Where one turn sends some rows of the set: a few examples, then the rows asked
Gaf: [ 11  -7 -19 -23 -21  28   0  -8  14  18  44  -5 -27   5 -22 -37 -24  -4
  15  49]
nanib: [ 50  19  -6   1  13  60  38  -5  -9   1  11 -16   2  15 -19 -16  -7  12
  18 -27]
Mif: [ 12  20 -21 -36 -37  23  -5 -11   8   1  44  -5 -29   2 -27 -22 -21  10
  10  42]
kiku: [ 69  32 -27  -1   8  20  33 -29  10   6   8 -26  -7   6 -17 -12 -10  -1
  14 -35]
nogor: [ 35 -25  -7 -19  -8  14  -1   6  21  34  58 -17 -30   0   0 -13 -23  13
  -6  48]
Levu: [ 42  16 -19   6   3  56  32 -12 -21  -2   4 -16   9  25 -12 -19  -8  15
  22 -10]
mepa: [ 80   6 -23 -23  23  14  21 -35  -1   5   1 -27 -21   2 -25  -8  -8   4
  17 -34]
muke: [ 70 -14 -28 -38  29  12  28 -45  16   3  17 -18 -52 -19 -32  16  -2  18
   9  -6]
zuro: [ 69  12 -37 -19  14   1  41 -48  30  11  16 -26 -46 -18 -22   6  -7  10
   6 -15]
gutet: [ 39 -15 -20 -37  30  47  32 -29  11  -7  34  -1 -42 -20 -40  39   0  32
   5  17]
kevuf: [ 74  12 -29 -10  21  20  36 -34   2  17   4 -23 -32   5 -17 -27 -13   1
  13 -33]
lebe: [ 80  25 -26  -2  15  15  36 -30   1   5   4 -24 -31   7 -14 -20 -21   1
  21 -25]
Ruda: [ 37 -11   7  22 -24  -4 -25   3  15  11  17 -19 -42  11  -4   3 -10  19
  13   4]
Tiz: [ 21  -3 -19 -12 -21  21 -13   5  -1  10  52 -14 -30   5 -22 -24 -30   8
   9  49]
Noza: [  6   3 -14   4 -33  16 -19 -11   5  -1  17  -1 -38  12 -33 -23 -18   0
  30  26]
fen: [ 26 -29  -1 -23  -7  19  12  -4  37  42  46  -9 -24   2   4 -21 -12   4
   2  40]
guv: [ 40 -28   3   6  -1  -1   5  -9  46  29  26  -9 -15   2  12  -5   7  -4
  -8   7]
Guvik: [ 21  -6 -20 -24  28  40  45 -26  12  -5  25  -7 -51 -32 -39  31  -1  35
   7  21]
bude: [ 68   5 -33 -15  26   2  43 -44  20   7  12 -19 -67 -19 -19  12 -14  18
  11   1]
firo: [ 12   2 -13  12 -34  22 -16 -11  14 -25  20   5 -31  10 -35 -10  -1  -5
  17  20]
batol: [ 32   4 -10 -21  24  72  26  -9  -9 -11  31   0  -1   0 -38  27  -5  24
  12   6]
Muk: [ 26  16  -5  -6  21  67  48  -1   0 -12  31  -5  -8  -7 -25  24 -11  31
  15  23]
Lok: [ 33   7   7  14 -26   0 -18 -10  28  20  11   0 -34  14   4  14   1  20
   5 -13]
bobud: [ 17  24 -10   2 -46  17 -23 -11   8  -9  19   2 -37  15 -23  -4 -10  16
  19   7]
lov: [ 33   0 -20 -18  29  35  49 -25  18  -3  30  -6 -50 -28 -26  39  -8  36
   7  31]
bik: [ 15   0 -17  -7   9  74  42  -7  -9  -8  26  -5  -3   5 -18  15   0  36
  14  28]
dodod: [ 21   4  -9  13 -31  10 -28   3  -5  -5  27 -15 -38  10 -24 -14 -25  11
  21  23]
reku: [ 37  -9   3 -14  -9  -3   3  -8  40  48  32  -9 -20   1  18   5  -2  17
 -11   9]
lam: [ 30 -32  15   6 -10   2   2  -4  43  35  21  -9 -32   5  10   1   3  15
   8  11]
neseb: [ 26  -1 -13 -46 -12  12   9  -7  28  35  52 -13 -18  -7  -1 -15 -15  11
  -8  43]
puso: [ 31 -25 -16 -28   0   7  15 -12  39  23  47 -11 -15  -8  -4 -25  -4 -10
 -10  43]
ledo: [ 13  -5 -26 -22 -23  22   0 -12  19 -11  43  -3 -26  -4 -33 -28 -11  -8
   7  53]
Vob: [ 39  36 -16   2   4  60  36  -9   1  -8  23 -13  16   9 -25   7  -8  11
  14 -14]
kadu: [ 56  16 -11 -12  21  52  18 -11 -17  -4  10 -15  13  14 -28  -2 -10   8
  20 -26]
mibu: [ 54  32  -9   3  13  57  40  -3 -11  -5  16 -18   4  15 -16 -12 -20  10
  22 -11]
tonat: [ 21  19 -19 -13  10  65  44 -14  15 -12  40  -4  -9 -14 -35  36  -2  27
   6  18]
Neru: [ 38   4 -33 -26  17  28  48 -40  33  -1  35 -12 -48 -30 -33  35  -3  27
   1  19]
mulab: [ 68   8 -35  -1   7  11  30 -37  -6  11  -9 -28 -28  14  -6 -26  -6   9
  21 -21]
libak: [ 57 -16 -38 -19  16  -1  39 -49  16  13   4 -23 -63 -14 -11   6   0  26
  11   8]
galot: [ 17   9  -1  -8  18  73  43  -3  -2 -12  26  -8 -10  -6 -34  19   0  34
  16   6]
ton: [ 45 -28   8   4  -9  -2  -6   5  30  33  37 -21 -37   4  10   1  -9  20
  -3  18]
Kezem: [ 29 -11   4  31 -21   7 -13  -8  31  -1   8   2 -25  14  -6   4   9   0
   8  -7]
vomam: [ 55  -5 -37 -24  31   8  39 -46  14  14  13 -18 -65 -23 -30   3  -8  15
   6  -3]
fipu: [ 19 -11   7  22 -27   1 -18  -9  23  10   2  -6 -42  12 -13  -1  -3  11
  26   2]
Fibed: [ 24 -21 -26 -24  18  40  47 -31  14  -1  25  -8 -48 -19 -20  30   7  42
   6  37]

Guvik turns into vomam
fen turns into lam
Now these:
kadu turns into batol
libak turns into mulab
ton turns into Ruda
Kezem turns into firo
bude turns into lebe
Vob turns into tonat
reku turns into Lok

Where one turn sends some rows of the set: a few examples, then the rows asked
Luku: [ 16  11  35   2 -17   3   9 -19  -6 -12  -7 -12  26 -62 -23   0 -43 -39
 -12   7 -26  27  -8 -21   7 -15  -4]
Gofe: [ 42   2   4 -13 -20 -19 -15   3  11 -29 -16 -12 -13 -50   9  35  -8  -5
  29 -30   1   0  24   8 -17  29 -25]
kula: [ 47  13 -13 -16 -11 -27 -14  10 -13 -11   9  10  18   0  11   6 -25 -27
  25 -16   8  24  17  -9 -30   5  21]
moz: [ 67   7  36  28   2   0 -16  26 -34  11  19  18   3  -9  13   3 -26 -16
   4 -23 -12  13 -10 -32 -10 -18  22]
Dipi: [ 44  17  -7  -9 -14 -26 -12  17 -16 -16  -2   9  19   1  11  18  -9 -24
  20 -20  -4  30  17 -18 -16   5  29]
Nabiz: [ 42 -11  25  16  -4   5  -2  -7 -28  -4 -21  16  -1 -85  24   7 -51   0
 -27   1  17 -14   4  -7   6 -31 -25]
Lede: [ 64   2  39  25  10   0 -12  29 -33  11  10  16   9 -20  21   8 -35 -23
  -1 -29 -12  -6 -10 -25 -26 -20  22]
misug: [ 40  -7  22   9 -10   7   9  -6 -36 -12 -18  15   4 -94  23  13 -45   4
 -22   5  20  -4  15  -7  10 -30 -11]
tiv: [ 29  -5   8  -7 -13   6 -58  11  16 -12  13   6  25 -49 -12  13 -35  18
  19  -6  42   6  -8 -37  -3 -29 -19]
Kileg: [ 24 -11   8  -9  -7   3 -50   5   8 -17  22   2  20 -25 -13  16 -33  17
  26  -1  52  13   0 -40  -4 -24 -14]
Gusa: [ 17 -23  58 -12  20 -13   1  13 -15 -16 -32 -23  34 -48   4  -4  -6 -29
  28  -6  55  30  -1  11   8 -18 -30]
Dal: [ 49   8  46  20 -14   8 -21  17   6 -18   8  10  46 -32 -11  -9 -32 -39
   6  -9   5  26 -34 -26   8 -41   1]
povu: [ 39 -35  47   9   0  -1 -27  26 -56   4   1  -7 -11 -35  -1  23  10 -12
  28 -12  17 -36   9 -16  -1   0  15]
fofaz: [ 29 -10   7  -5 -17   9 -58  15   0 -10  22   4  15 -36 -25  10 -34  12
  17 -13  57  20  -1 -32 -11 -25 -11]
Samot: [ 22 -25  56  -8  15 -26  10  16 -14 -14 -29 -38  16 -49   7  -8 -13 -24
  25  -1  56  35  -4   9   3   1 -23]
kulez: [  9 -26  62  -9  10 -21   5  11 -17 -14 -38 -21  33 -40  14   0 -12 -23
  21   2  55  27  -9   7   7  -2 -26]
refes: [ 41   1  -5 -11  -3 -14 -10 -10   8 -19 -19 -15 -15 -55   1  34 -16  -4
  21 -18  -1  11  10   8 -14  37 -33]
bunop: [ 58   8  36  26  19  -6 -19  12 -28   8  27  18   3 -12  19  13 -31 -24
  10 -39  -7  14  -8 -20 -19 -12  22]
Lipom: [ 52 -13  37  15   2  13  -3  -4 -31  -8  -7  16  -7 -87  19  14 -52   3
 -23   2  18  -4  16  -7   3 -32 -19]
Sisis: [ 23 -12  11 -10 -16   7 -50  14  14 -14  25   3  21 -41 -22  -1 -35   9
  21   0  49  12 -13 -36  10 -19 -17]
Digu: [ 39 -42  44  14   3  -4 -35  37 -55   6   9 -14  -6 -32  -1  17   4 -15
  32 -23  21 -24   5 -28   3   2  -3]
dobon: [ 58   5  -1 -12  -6  -7 -10   3   9 -31 -18  -5 -14 -41  10  37 -15  -6
  29 -25   2   6  13   8 -17  32 -29]
logif: [ 13 -10  28 -12 -21 -27   5   9 -41  -2 -13  -7  23 -40  -5  -8 -37 -51
  17   4  -6  38  24   9  18   9  20]
rore: [ 32  18  24  -1 -31  -8  16 -13  -6  -8  -6  -8  24 -70 -13   9 -45 -37
 -14  14 -22  15 -14  -8   2  -2  -2]
Gaku: [ 15 -23  54 -14  17 -18  15  17 -23 -12 -29 -15  22 -38  13  -7  -8 -20
  28  -5  61  40   1   7   3  -3 -21]
Kur: [ 53   6   2 -15  -4 -10 -11  -7  -5 -22 -26 -11 -20 -48   7  34  -7  -2
  26 -18  -2   3  25   0 -25  32 -26]
gel: [ 41  13  51  26   0   6 -23  10   1 -16   8   2  34 -29 -19   7 -43 -43
  16 -19   3  13 -36 -22   3 -43   1]
Busum: [ 37 -31  39  19  -2  -2 -24  20 -55  12   3 -23 -10 -35   4  18   1  -2
  39 -16  18 -31   9 -35  -1  -3  10]
lom: [ 31  16  25   3 -24  -1  21 -15  -5   1 -15  -3  26 -67  -7   0 -29 -38
 -14   8 -22  34 -14 -16  10 -13   0]
nir: [ 48   8   8 -12 -17  -5 -19  -5  -1 -21 -27 -19  -7 -53   0  40 -14 -10
  19 -27   4  16  18  11 -15  41 -29]
tugu: [ 21 -22  57  -7   9  -9   4  12 -21  -7 -37 -29  31 -45   4   3 -17 -28
  17 -13  58  45  -4   6   1  -8 -37]
Vir: [ 24 -35  46  20  -3  -6 -29  29 -60   0  -5  -9  -7 -40   2  25   0 -11
  34 -24  17 -29  13 -21  10   9  10]
fodo: [ 48  -6  29  19  -7  17  -6  -9 -40  -7 -19  13   5 -86  17  10 -48  -3
 -26 -12  29   3  16 -13  -4 -38 -22]
Lipuv: [ 38   8  -5 -12   4 -27 -18  11 -25 -14  -1   3  29 -10  17  16 -22 -23
  26 -18  -3  35  24  -1 -23   5  37]
vivu: [ 22  -5  30  -4 -22 -29  11  21 -34  -3 -24  -3  17 -35  -2  -9 -18 -55
  17   0   3  42  10   1  16  19  28]
zusub: [ 36 -30  49  16   4  10 -22  29 -53   6   1 -15  -5 -39   0  22   8  -7
  29 -23   8 -33   0 -32   6   1   6]
gog: [ 46   3   7 -20 -15 -15 -12 -11  10 -23 -16  -7 -14 -42   7  40 -13  -2
  22  -9   5   6  14  12 -15  40 -26]
Bof: [ 15 -21  53 -18   4 -26   6  20 -11 -21 -33 -16  24 -46   2   9 -12 -27
  30  -2  61  40   3  12   2  -6 -29]
Kivi: [ 34 -28  41  13  -9   2 -32  22 -67   8   3 -21  -4 -39  -8  28  10 -11
  26 -27  22 -18  13 -23   1   9  10]
movol: [ 25 -17   7 -13  -4   3 -54  12  15 -12  20   8  16 -30 -17  -2 -27   8
  16  -3  51   5  -9 -32  -8 -29 -16]
kudif: [ 40  -9  39  17  -2   3   4 -13 -41  -5 -13   8   0 -95  22   7 -43  -2
 -23   7  28  -1   6 -16   9 -24 -20]
bipu: [ 10  -7  43 -14 -22 -29  11  19 -42  -1 -16  -4  23 -38  -4 -13 -17 -47
  18   2   6  26  18   2   0  13  35]
nugam: [ 31 -20  18  -4 -13   3 -52  19  20 -20  25   0  17 -42  -9   4 -42   7
  14  -4  54  11  -1 -39  -3 -25 -13]
ruzo: [ 36  16  57  12  -7   3 -21  10   8  -8   9  -1  49 -27  -9 -13 -36 -41
  12 -13  13  14 -38 -27   2 -28  -8]
domu: [ 44   1  35   7  -6   5   5 -12 -24  -4 -18   3   5 -91  28  12 -42   1
 -17  -1  22  -9  18 -10   9 -41 -21]

lom turns into Dal
kula turns into bipu
Lipuv turns into logif
Now these:
Gusa turns into Lipom
Nabiz turns into movol
Sisis turns into zusub
Digu turns into Kur
tugu turns into fodo
domu turns into nugam

